The rows of T fall into 4 groups, which share some directions, and each row is roughly a mix of its group's hidden directions.
T (162 x 11):
[[ 30   8 -50  23 -39  25 -13 -35 -28 -25   1]
 [-25 -32  13  46 -36 -14   7 -18 -36 -37  22]
 [  5 -13  20  15 -13  25  33  27  50 -49 -24]
 [ 22 -12 -41  34 -58  -5 -11 -37 -12   9  16]
 [ 53   8 -11 -31 -52  10  -1  -6  -8  45   4]
 [-18  40   2  -9  23 -36 -38 -50   7  31  -7]
 [  9 -28 -12  38 -26   6  27   5 -40  48  34]
 [ 27  15 -34  -7  58  19  -8  17 -12  50  -8]
 [-37 -13 -49  15 -19 -18  22 -14  38 -35  27]
 [ 20   7  50  53 -11   0  15  28 -30  12  31]
 [ 13  13   6   2 -45 -31 -15 -38 -18  50  34]
 [  4  -6  11 -11 -35   7 -40 -54  12  43 -29]
 [  8  15   0   5 -24  -6  -2  27 -28  79  17]
 [ -3  -8  36 -16 -15  -9   8  65 -42 -31  -7]
 [-24   2  47  40 -17 -13  13  34 -30 -40 -15]
 [ -4 -25 -27 -46  19  12 -10 -46  32 -28 -32]
 [ 16 -38 -46 -16 -49 -12   7 -12  -9  36  25]
 [  0  23  15 -72  -7  -5 -13  14 -21  46   1]
 [ 16 -45  22  29 -28  13  18  24 -32 -29 -40]
 [  4   3 -33  28 -24 -12 -22 -63  -2  29  31]
 [ 18  35  29 -56  44  19   4   6  30  13  -9]
 [-50 -11  37 -24  52 -11  21  10  28   1  11]
 [ 43 -18 -11  44 -38  -3  -9 -14 -50  20   2]
 [ -5   0  30  10  49  12  -1  -9  17 -55 -43]
 [-28  19 -17  14  61 -12 -29  -3 -42  -2  27]
 [-16  -3 -11 -43  30  -4 -12 -25  19 -40 -55]
 [-12   4  16 -54  19  -8  30  42  44 -24   2]
 [-11 -12 -47   7 -12 -12   0 -54  14  45  32]
 [ 39  -3  21  19 -63  -3  14  44 -23  -1  -1]
 [  4  33  49 -24  51   7  16  10  35  -4 -23]
 [  1 -12 -26  68 -24  -7   6 -29  42  17   4]
 [-24 -30 -25  23  -3 -25  16 -18 -10 -43  56]
 [-22  21  17  -3 -57  -3 -45 -25 -36  10 -19]
 [ 21 -22 -36  26   3 -12  34  23   0  32  56]
 [-23 -27 -25  13  -6   7  -3 -46  33 -59 -11]
 [-12 -18  42  39 -13  32  32  36 -18  25 -26]
 [ -8 -30 -19  24 -36  -3 -21 -44 -57  11   3]
 [-26 -20   6  11  53  14  -3  15  -9 -60 -29]
 [-12  21 -11   7  10 -12 -10 -46  -8  42  62]
 [-78  -3 -12  15  13 -27  -3 -32 -24   3   6]
 [  8   1  18  31 -40  -7  30  50 -18  41  22]
 [-19 -39 -22  -3   3   6   4 -39 -12 -69  11]
 [-24   3  11   3 -67 -10 -10 -32 -38  26  18]
 [  0 -27 -12  34 -23 -37  -8  11 -21 -66   1]
 [  2  11 -11  -6  33  15 -14 -31  71  10 -32]
 [-53  19  24  -2  23   5 -44 -30  11  11 -40]
 [ 50  -8 -28  -5 -20  -7  15  42   5  56   5]
 [ 30  10  21 -18 -42 -35 -35  -4 -19  49   2]
 [ 15  28  -5 -18 -45 -29 -44 -23 -21  41  -8]
 [ -8   5 -27 -18 -49 -20 -23 -27 -29  50  19]
 [ 43  39  26  -5  -1  26 -24  -1  36 -22 -43]
 [-32 -17 -35   4 -14   3  22  24  17 -56  40]
 [ 60   6  35   3  27  40 -17   3  36  -3 -12]
 [  3   6  -6 -31  -6 -14  26  -8  21  69  41]
 [ 51 -17  10 -26 -37   8  31  46 -10  22   6]
 [-44 -22  42 -14  38  10  15   6  21 -15 -45]
 [ -6  25  -5  -1 -36 -15 -17  24 -64  18  38]
 [ -4  24  46  51  31  10  26  24 -22 -29   6]
 [  0  -8 -49   9 -11   5  -9 -58  -9  50  14]
 [ -6   4  -4   5  -8 -52 -14 -24 -32 -15  64]
 [ -5  33   6   9  18 -10 -25  36  41  61   0]
 [ 24 -24 -48 -58 -16   9 -18 -27  13  24  -9]
 [ 15 -21 -31 -69  18  13   0  -7  29  31 -13]
 [-48  43  -8 -19  17  -3 -42 -17  29 -30 -17]
 [-34  11 -35  22 -33 -17 -13 -20 -28  17  55]
 [-14  10 -15 -18  18 -16  22  33  15 -74  14]
 [ -1  56  17 -16 -19 -36 -37 -34  14  29  -9]
 [ -5 -20 -12  44 -29   3 -34 -15 -61 -20   4]
 [ 33   1 -55  52 -30  -2 -10  -5  -7 -29  17]
 [-34   0  -4  -2 -40 -12  10 -31  43 -55  -1]
 [-10  17   6  43  11   7 -41 -29 -54  -1  31]
 [ -1  15  69  10 -18  15 -19   0 -16 -33 -41]
 [ -1  10 -25  -1   3  13 -55 -44  18 -30 -43]
 [-19  -4 -26  44 -38 -23 -13   5 -37   0  49]
 [ 40  -6 -40  25 -55  -5 -22 -34 -10  -9   9]
 [-20  11 -53 -16  54   7  -8 -31   5  25  25]
 [-12  14 -34   4 -14 -27 -30 -58  -2  31  34]
 [ 41 -31  10  40 -26  -1   7   0 -48  39  -2]
 [  0  32  -3 -59  18  -4 -27 -21  25  12 -46]
 [  4  35  15  28  11   3 -24  27 -57  43 -10]
 [ -8  26   2  34   0  -2 -35 -38 -43 -45  22]
 [-30 -10  -4  18  33 -10  -8 -13  25 -74   6]
 [-16 -19  31 -46 -20  -2  22   2  20 -44 -45]
 [  6  29 -10   2  13  -2  12 -50  42  43  39]
 [ 32 -57 -60 -11 -19   9  15  11  12   3  -8]
 [-34 -40 -37  33  22  -6  -5 -24  -3 -50   7]
 [ 37   1 -36  19 -49 -11 -17 -28 -38 -23  18]
 [ 21 -15 -40  34 -31   4  -3 -21 -40  25  42]
 [ 35  -5   2  -2   9  19  28  11  63  45 -19]
 [-30 -10   7  59  35   8   0   4 -18 -50 -18]
 [-26   5   0  16  61  -8  10   6  27 -46 -34]
 [-25  43 -34 -23  -5 -49 -30 -17  -4  -1  33]
 [ 16 -15 -41  71  -5  -3  -5  17  31 -18  -9]
 [ -8 -15  -8  47  30  25   5 -19  18 -64   4]
 [ 36 -48 -37  18   2  29  13  -4 -19 -48  -7]
 [-25  25  18 -50  57 -16 -24  26   0 -10  -3]
 [-39   4  17 -23  12 -26  54  -3  49  -8  19]
 [ 42  -7 -28   4 -56  10  -4 -17 -13  52  -2]
 [-31 -14 -11  43 -39  10   7  -3 -50  11  39]
 [  3 -10  10  13 -44   8   5   4 -48  63  12]
 [ -4 -28 -45 -10 -29   6  40  31  12  48  13]
 [ 48  16  17 -45 -13  15   5  22  44  27 -23]
 [-20  30  41 -17  62   6   3  16  30 -21 -15]
 [-16   6   1  17  -4  12 -18 -31 -67 -41 -29]
 [ 15 -52 -57 -17  -5  30  12  14  19 -13 -27]
 [  5  23   1  55 -35 -10  12 -31  47   1 -26]
 [-39  10   5 -36  50  24  -2 -38  18 -16 -31]
 [ 14   6  -9 -43 -13 -21   7  32  70 -13   8]
 [ 25 -17 -18 -24 -34  -5   2  -6 -55 -34  41]
 [-13  -2 -45  59  10  -1  -7 -34  -3 -20  40]
 [  4  14  -4 -42  45   8  19   8  66  -7  -2]
 [-38  -3  38   2  13 -24  22  47 -40 -20  24]
 [-45  54  -2  -2  44  -5 -29   6   6  19  27]
 [-31 -18 -15  33  10  26  -5 -34  -3 -53 -38]
 [-10  19  32   0  56  -1 -13 -16  44 -15 -42]
 [  6 -21 -30  32 -47 -12 -24 -18 -50  16  23]
 [  2 -35 -25 -20 -44 -34  24   8   8  10  52]
 [ 29 -14 -48 -24  19  27  17  44  34  21 -14]
 [-30 -60 -39   5   9 -18  14  -1  -3 -39  27]
 [-18  -7   5  23 -75 -18 -19  -6 -40   0   5]
 [ 22   3  -8  27 -66  -1  -5 -33 -20  38  15]
 [-14 -51 -24 -24 -18  -7  32 -20  -9 -52 -18]
 [ 37   2 -11 -31  -2   1  46  52  18   4  36]
 [-21  27  -7  -4  -2   2 -44 -53  13  47  23]
 [ 27  29 -10   4 -11  15  -7  -3 -50  56  34]
 [-31   9 -19  -7 -37 -26 -18 -41 -10  50  30]
 [  0  -1  37 -66   6   2   8  35  31  -8 -28]
 [  6  -2  23 -40  45  -2   6   9  48   5 -47]
 [ 11 -20  12  31 -67 -21  -9 -19 -41   9  15]
 [-45 -30  36   2  12  -9 -22 -38  20  -7 -46]
 [  4  58  10 -23  -4 -10 -39  15 -21  50  10]
 [ 45  -1   3  13 -30 -24  -5   7 -38  51  34]
 [ 50 -17  21 -24 -17  19  22  50 -19  23 -23]
 [-24 -26 -17   1 -16  15  36  32  52 -40  19]
 [  5  22  46  49  -5  26 -21 -32  16  36 -11]
 [ 19 -11 -56  28  -6  -5   5  37 -10  29  46]
 [  4 -20 -40  41   0  28  22 -29 -27 -48  12]
 [  3 -14  20  -2  -7  33  23  77 -21  -1  16]
 [ 10 -17 -13 -50   8  29   1  -2  22  -1 -67]
 [ 29  16   2   0 -41 -21 -29 -20 -62  20  14]
 [ 13 -17 -33  29 -23  -6  23  23   2  29  64]
 [ 10 -43 -17  20 -29 -25  23  43 -24 -26 -34]
 [ -2  42 -48   6 -11   8 -25 -35 -25 -24  39]
 [ 14  49  46  51   8  21   1   9  -8  14 -28]
 [-53 -15  19  -2  49 -17  16   8  32 -38   3]
 [  8  17  -2   6  37  20  36  50  15  47  23]
 [ 10  15 -37   4 -33 -14 -21 -35  33  28  48]
 [  4   2 -22  34 -53 -11  -2 -20 -45  37  24]
 [-23 -39 -12 -23 -23   4  45  51 -14 -28   2]
 [ -3   6   0 -26   6   4 -48 -47 -22 -18 -53]
 [-39  35 -20 -34  21 -17 -42 -34   5 -21 -23]
 [-37   3 -31   2   4 -21 -42 -44 -18 -45   5]
 [-28 -27 -20  45  17   3 -14 -11 -31 -58 -10]
 [-33  15  -7  29  54 -23 -14 -24 -16  46 -13]
 [ 10   4 -39  59  -7   6 -13 -29 -41   0  33]
 [ 38 -10 -42 -31 -24  10   0 -35  24  45  10]
 [-29  43   3  10  33 -11 -16 -56  18 -16  31]
 [-45  39   3 -38  18 -15 -32  -7  44 -20  -1]
 [ 58 -14  -9  -6 -22  -4  40  48   2  16  25]
 [-32  -5  46  18  18  -3  -2 -45 -33 -41 -19]
 [-16 -11 -20  70   0  -2 -33 -33 -13 -22 -20]
 [ 49 -37   3  22 -36  14  14 -13 -31  42  -7]]

One row of each group comes first, with its name. Which group is each row after those in?
[-40  16 -40  21  25   9 -13 -39  24 -33  32] : B
[-20  19  25 -14  -9  -5 -30   0 -74  23  19] : A
[ 13   1   8  44  14  10  -4  -3  41 -66 -19] : H
[ 30 -28  23 -19   0  15  16  23  24 -37 -59] : C

[ -2 -31  12  57   8  10   5 -25 -59  14  -5] : B
[ -5 -37 -37  55 -16  13  35   2 -10  33  14] : A
[  8 -36 -29   1 -34  13 -39 -25 -34 -26 -38] : C
[ -5 -17 -25   9   9 -14  29  17  19 -76  17] : B
[ 32  -6   3 -17 -46   8 -16  11 -25  44 -50] : C
[  1  -8 -30  25  47  25  29  24 -11  39  37] : C
[ -8   6  15  39  22   1  -6   0  18 -79  -8] : H
[-14  -2  24 -23  31   9  19  37  57 -28 -27] : A
[  0  -3   4  10  75   5  -8 -14  36  32 -24] : A
[ 66  -6 -18 -34 -23 -12   8   4  19  40 -20] : A
[ 15  -3  43  31  11  27   9  20 -26  52 -35] : A
[ 19  23  16 -35  50  31  -8   8  48 -14 -24] : C
[ 43   2  17  -9  19  34  22  36   3  53 -24] : C
[  4 -16 -28  33 -31   0 -23 -28 -52  29  31] : C
